Some points, one per row:
[ 48  55 -11 -12 -42 -41  -7 -42]
[-22  16  -1  -8  -1  14  10  17]
[-127  -51  -43   13   87   36  -17  105]
[ 60  54  25  -1 -55 -32  -5 -21]
[ 74  58  63  25 -46 -27  25 -51]
[  2  30  26  20 -20  28  13  -3]
[107  74  72   9 -80  -4 -15 -80]
[ 70 104  72   9 -56 -42  17 -62]
[-63 -32  27  29  43  16  19  51]
[-95 -84 -71  18  85  64  -6  72]
[ 64  16  -1 -23 -37 -28  32 -75]
[-40 -18  -4 -23  36  -8   9  39]
[-62 -49 -27  14  55  35 -17  57]
[ 47   9  37  -6 -14 -19  12 -37]
[-49 -34 -52  -4  -2  22 -31  54]
[-25 -14 -28  20  30  -4  -2  15]
[-86 -36 -73   4  73  62   8  60]
[-85 -44 -47  15  77  42 -13  63]
[-29 -18 -12  13  27   1 -12   6]
[-71  -9 -56 -29 109  42  -1  87]
[ 80  68  24 -35 -98 -26  -9 -57]
[ 83  21  39 -21 -60   1  -8 -50]
[103  33  53   7 -73  16  -3 -75]
[ 51  16  35 -12 -22 -39  31 -47]
[ 26  -2  33  -3 -23   3  -8  -5]
[-23 -40 -52  27  37  13 -15  23]
[ 41  -8  20  24 -21  11  14 -25]
[ 127  103   66  -13  -92  -49   -2 -105]
[-49 -71 -31  -2  15  34 -11  55]
[ 46  10 -27 -22  19 -14  -3 -32]
[-103  -31  -36   19   70   53  -30   83]
[-61 -60 -30 -17  50  24   6  72]
[-41 -46 -79  14  41  33 -25  32]
[ -1  51  20   8 -47  -2   5  -6]
Here are 16 more points, each followed by its number:
[ 43  22  35 -18 -37 -23   2 -38] 0
[  98   42    0  -18  -85   -3  -45 -123] 1
[  5 -16   5 -17  17 -10   6   7] 2
[-102  -47  -57  -26    0    3  -10   86] 3
[ 14  21 -38 -20  22   4 -32 -27] 4
[-40 -53  -3   2  12   1   0  28] 5
[  1  14  46  -3 -25 -25  18  -8] 6
[-49 -22 -31 -22  67  23  14  30] 7
[-49  -5 -47  42  56 -22   4  54] 8
[-105  -60  -45   17   55   48  -25   83] 9
[ -6  -6  -9 -10 -14  -5   6  -2] 10
[-93 -42  -5  26  93  40  31  77] 11
[-66 -28  -9 -10  55  14 -12  56] 12
[-34  -7 -48   5  24  26 -11  24] 13
[ 81  15  23 -28 -36  -6   5 -56] 14
[-80 -44 -25  -3  30  14   4  46] 15
Which three of these numbered points are nearest to each point below, ignoring the direction in which the first points spread most? Their numbers follow each, nearest first.
[ 48  52  50  34 -65 -67 -12 -46] > 8 9 6
[-22   8   6   9 -16  20 -19  21] > 9 15 12
[ 116   46  -17    4 -104  -27  -53  -94] > 1 13 4
[-121  -68   -9   37  127   53   33  106] > 11 6 12
[-89 -28 -28  13  52  47 -44  49] > 9 13 12
[-113  -54  -34   24  127   12   32   95] > 11 6 8
[ 34  37  21   0  -2   6  21 -40] > 7 13 0
[  85   56  -12  -22 -127   -1  -58  -60] > 1 13 9
[ -68  -55 -127  -23   44   43  -41   59] > 1 4 13
[-127  -70  -33    4   93   27   11   99] > 6 12 15
[115  68  15   9 -77 -35 -14 -77] > 13 4 10
[-25   6  17  22   5 -39  20   8] > 6 15 8
[ 39  34 -19  -5 -86 -33 -25 -18] > 3 13 10
[ 81  59  12 -22 -60 -20  -5 -60] > 13 10 4
[ 59  33   4  16 -36 -15  -2 -43] > 13 10 9
[ 16  -4  27  14 -16  17 -11  -1] > 9 0 5
[-68 -26  -6 -20  68  13   5  60] > 12 2 0
[-105  -87  -21   21  101   56   21  112] > 11 6 2
[-29 -12   5  -5  78 -17  26  -2] > 7 2 11
[ 45  71  43  -1 -33 -41   5 -50] > 12 0 6
[-16 -19 -29 -17  -6   1  15  33] > 10 15 0
[-99 -51 -21  14 108  16  28  86] > 11 6 12
[-43  10 -47   2   4  50 -22  36] > 13 9 10
[-80 -67 -18   8  47  23  -4  60] > 5 15 0
[ 18 -15 -16 -13 -46  15   4   6] > 10 9 14
[ 12  28  23  26 -21 -17  -3  -9] > 9 12 15
[ 96  79  38  13 -50   2   2 -52] > 13 9 7
